In the data rows, the value 128 means zero.
Here are some numbered points:
99 110 120 168 143 160 146 119 110 132 107 150 152 188 87 126 177 153 110 151 132 153 150 175 184 119 182 166 90 125 169 129 112 106 180 123 142 132 147 161 85 151 135 88 99 58 71 146 135 143 118 85 136 117 155 125 161 115 102 110 137 0
171 117 127 74 130 116 100 182 134 178 126 119 42 192 76 157 146 54 142 114 173 72 56 128 39 230 76 82 159 111 165 97 157 176 63 50 171 84 183 180 137 73 136 149 94 133 129 205 146 86 137 66 128 145 171 101 78 145 184 159 167 1
125 147 139 211 99 89 134 119 133 91 169 157 164 110 123 138 176 180 162 86 112 166 155 126 86 23 123 98 195 123 72 117 140 66 154 96 111 233 189 142 183 162 182 183 120 151 54 171 87 196 170 128 133 128 33 74 108 150 188 126 157 2
88 126 81 100 94 125 220 76 90 158 118 142 121 183 146 154 160 186 199 185 129 147 118 147 232 110 127 234 106 185 239 184 57 158 157 137 151 43 139 220 168 187 65 121 102 60 72 119 83 152 160 206 172 65 127 172 155 47 150 164 60 3
134 142 119 134 144 151 102 150 121 144 135 145 121 161 77 128 163 127 150 112 133 98 125 126 122 149 112 116 138 116 125 131 164 100 108 108 166 138 111 107 126 140 148 122 89 84 103 163 97 121 107 134 138 103 107 134 119 95 147 94 111 4
94 94 202 133 80 148 142 143 115 111 86 125 109 116 115 110 80 144 94 122 86 117 136 142 97 149 187 148 143 117 147 144 139 117 141 129 154 134 129 76 140 125 107 110 137 44 124 88 129 140 93 162 61 147 180 119 150 103 129 146 90 5
117 169 138 170 120 118 126 136 130 110 114 177 82 164 87 99 131 116 115 145 83 91 135 146 165 117 182 175 108 93 165 144 104 88 36 120 141 150 93 141 126 160 197 85 161 129 88 143 100 134 86 146 137 83 148 116 140 126 115 136 107 6
182 177 134 253 176 95 109 102 129 92 243 178 191 0 139 169 196 188 255 94 179 206 126 16 59 4 76 123 255 128 5 85 198 123 80 10 175 252 238 196 245 182 141 236 56 165 18 204 111 255 227 146 176 0 0 93 28 128 255 150 155 7
107 83 151 179 124 146 157 156 105 96 144 125 123 144 179 141 111 132 120 145 150 109 134 120 90 99 112 154 142 145 141 164 109 131 145 98 100 102 163 110 122 122 156 143 134 125 117 125 125 132 115 222 115 106 109 94 122 122 115 154 109 8
100 64 152 165 119 91 145 153 139 140 124 119 120 125 164 139 139 165 100 139 102 122 88 79 110 119 95 202 180 149 136 120 76 163 161 108 122 103 163 85 140 125 140 149 133 142 153 80 138 141 127 152 154 55 153 84 146 113 106 163 132 9
88 108 111 172 153 97 138 150 122 123 122 117 67 134 133 121 131 103 90 147 116 74 154 101 165 99 121 164 121 79 140 96 97 118 151 36 102 96 89 81 123 138 108 87 168 121 156 91 135 83 83 181 106 123 167 89 175 80 84 151 94 10
131 114 116 88 119 132 143 110 93 156 112 113 138 125 124 125 140 143 165 128 135 136 113 153 112 191 119 158 111 156 133 135 90 148 98 146 147 116 124 135 118 145 110 115 129 109 140 133 172 130 156 141 159 134 145 170 134 118 105 112 128 11
255 95 85 32 149 159 23 68 135 197 85 51 91 136 102 162 118 87 163 146 193 88 76 136 105 241 92 105 126 117 175 66 130 143 50 142 179 33 144 99 104 86 94 149 72 190 133 43 141 58 156 59 131 183 153 163 103 133 170 138 124 12
183 96 158 155 144 72 173 136 118 174 115 134 131 75 168 163 74 164 148 137 133 173 125 124 96 115 62 182 159 175 101 112 105 211 173 102 116 110 179 106 166 142 111 132 153 120 73 81 179 149 163 161 142 50 115 134 141 102 130 146 101 13
76 185 51 60 132 157 70 76 113 173 124 130 67 255 119 126 240 102 56 210 172 101 185 224 255 161 222 136 16 97 202 115 80 13 107 178 167 97 0 198 29 219 88 0 160 76 155 185 0 46 77 80 173 206 234 142 214 129 50 74 191 14
173 139 162 125 129 164 29 141 93 139 171 120 131 220 99 76 162 131 155 65 139 127 88 86 131 109 146 10 140 29 67 145 243 59 115 95 151 255 174 160 109 51 203 194 86 175 158 253 101 136 120 72 124 209 80 156 77 159 198 70 110 15
106 57 116 158 153 96 133 146 162 110 77 146 73 170 130 104 145 109 23 154 132 33 159 130 120 65 175 149 98 118 151 133 94 136 154 144 60 85 81 120 97 105 106 93 171 139 125 109 82 65 82 152 79 111 196 110 179 126 65 182 209 16
150 143 66 100 180 131 147 110 125 189 148 125 87 127 190 155 193 100 78 103 154 123 113 161 147 72 79 105 129 148 152 108 88 142 122 127 78 67 101 154 60 104 122 121 129 159 169 127 139 57 143 68 119 114 135 116 153 149 81 172 210 17
New points follow, each followed by the numbers of its five nearest points above by angle, seen from the average point of the numbered points, nearest first.
125 128 113 173 130 111 188 133 140 100 124 134 142 75 185 145 124 160 168 149 121 153 149 137 129 92 112 151 149 146 119 87 107 194 151 182 85 89 128 107 108 115 119 148 136 147 163 59 159 89 126 136 119 89 138 131 101 138 114 123 162 13 9 17 8 11
146 152 82 0 147 203 155 106 66 112 58 97 124 134 164 151 108 86 151 122 182 118 93 175 141 230 136 77 92 151 159 151 126 215 112 181 170 78 114 123 100 96 51 159 111 154 231 153 189 94 129 84 131 176 149 190 49 123 90 41 79 11 12 1 17 14
129 148 67 54 136 122 119 103 122 177 37 143 139 181 148 145 228 132 148 136 183 154 162 0 140 123 92 137 159 135 146 120 93 155 155 122 115 143 133 172 153 196 110 156 106 131 70 146 123 103 163 106 160 97 95 137 152 145 135 131 156 3 7 17 11 12
116 119 127 128 127 102 111 122 168 148 117 95 101 209 107 145 154 131 167 145 125 35 135 120 122 178 110 159 130 142 140 163 95 139 104 65 162 122 137 160 184 166 137 123 131 122 97 160 150 158 168 157 119 92 108 179 97 96 158 136 101 3 1 11 4 6
169 161 106 108 114 107 83 133 137 179 168 174 64 202 27 134 199 77 107 114 123 143 116 83 156 124 123 33 108 73 59 70 130 30 68 72 183 117 126 182 61 76 130 96 129 173 130 159 95 85 152 77 136 200 122 104 123 172 179 131 191 15 1 14 12 17
115 156 170 138 128 138 133 152 115 103 178 153 143 76 128 134 117 122 78 104 150 151 109 105 52 40 123 44 111 95 100 90 215 119 129 179 96 163 115 111 104 64 156 142 124 150 166 130 114 97 127 88 74 175 113 74 143 159 90 117 99 15 2 17 5 8
137 166 92 163 108 76 133 105 145 74 154 162 157 167 138 140 161 122 114 126 150 123 142 137 145 106 108 64 135 119 147 131 127 132 111 148 135 116 121 163 125 133 154 136 124 145 104 142 126 86 179 101 119 142 128 125 141 164 117 136 169 17 2 15 14 16
119 179 125 91 80 202 90 70 92 90 132 123 210 106 75 36 114 165 221 104 111 184 100 131 150 161 203 88 66 114 94 181 204 53 114 165 116 220 147 124 140 148 148 99 122 67 144 157 151 237 118 143 146 184 90 165 86 160 215 55 49 15 4 11 2 5
178 147 100 126 144 102 103 118 160 119 170 132 166 115 117 104 148 138 104 123 135 130 160 117 100 96 122 86 151 95 110 103 149 164 117 162 117 124 129 159 104 115 136 131 113 130 139 147 114 59 165 73 154 172 97 95 140 140 101 121 179 17 15 2 12 7
159 113 124 166 128 75 65 144 167 160 137 136 10 203 66 108 167 124 129 109 153 51 115 106 95 123 168 61 184 91 138 140 159 20 97 46 143 159 111 195 165 139 185 110 103 129 37 199 67 159 124 116 107 121 118 82 117 105 207 152 128 15 4 1 2 6
105 80 175 132 153 186 121 149 123 144 111 80 51 139 68 28 57 74 130 81 163 35 99 113 96 176 125 57 130 99 114 121 192 76 130 74 133 192 167 88 131 112 217 118 130 117 89 242 111 167 93 114 94 178 156 105 83 115 157 112 71 15 4 1 5 6
112 87 109 103 148 131 149 137 150 149 117 118 113 135 183 140 122 143 122 154 110 118 136 148 101 129 111 166 102 133 162 116 108 157 123 131 144 95 153 102 129 135 111 120 128 255 147 108 135 106 139 135 146 113 115 136 174 107 103 157 105 9 13 17 11 12
39 105 91 42 132 136 136 101 116 179 95 105 64 198 165 137 163 111 78 161 107 49 148 189 214 170 170 209 16 144 162 164 55 145 146 166 184 24 31 137 77 219 106 34 179 50 97 67 105 65 97 196 167 115 228 126 217 38 65 135 102 14 3 10 16 0
141 106 145 139 133 98 95 136 137 142 133 119 77 172 96 118 171 128 124 112 107 81 109 75 110 90 139 106 110 82 155 143 162 41 126 72 158 139 154 151 154 151 174 113 117 119 76 192 84 154 137 109 89 112 143 113 111 122 174 126 108 15 4 2 6 7
193 158 122 86 140 121 160 122 121 221 131 110 220 77 188 177 104 124 152 130 163 213 128 145 135 109 90 145 140 194 130 111 112 211 146 203 150 66 141 110 74 112 88 149 129 144 187 61 154 82 125 146 130 117 128 118 136 158 80 124 115 13 11 17 12 9
156 177 35 137 131 96 95 127 132 146 158 164 105 187 91 158 220 125 105 171 125 125 162 116 180 110 157 39 60 89 89 111 104 111 107 153 134 129 54 157 68 158 84 85 126 135 111 154 126 39 125 99 134 141 128 101 190 159 54 101 171 14 17 16 0 6
128 90 151 39 119 174 123 125 112 147 70 93 94 152 93 99 70 79 135 99 170 90 85 133 73 203 155 69 103 95 129 143 191 106 84 88 172 137 130 89 133 124 138 97 95 92 138 165 172 128 122 127 119 179 155 157 81 125 156 109 75 1 12 5 4 15
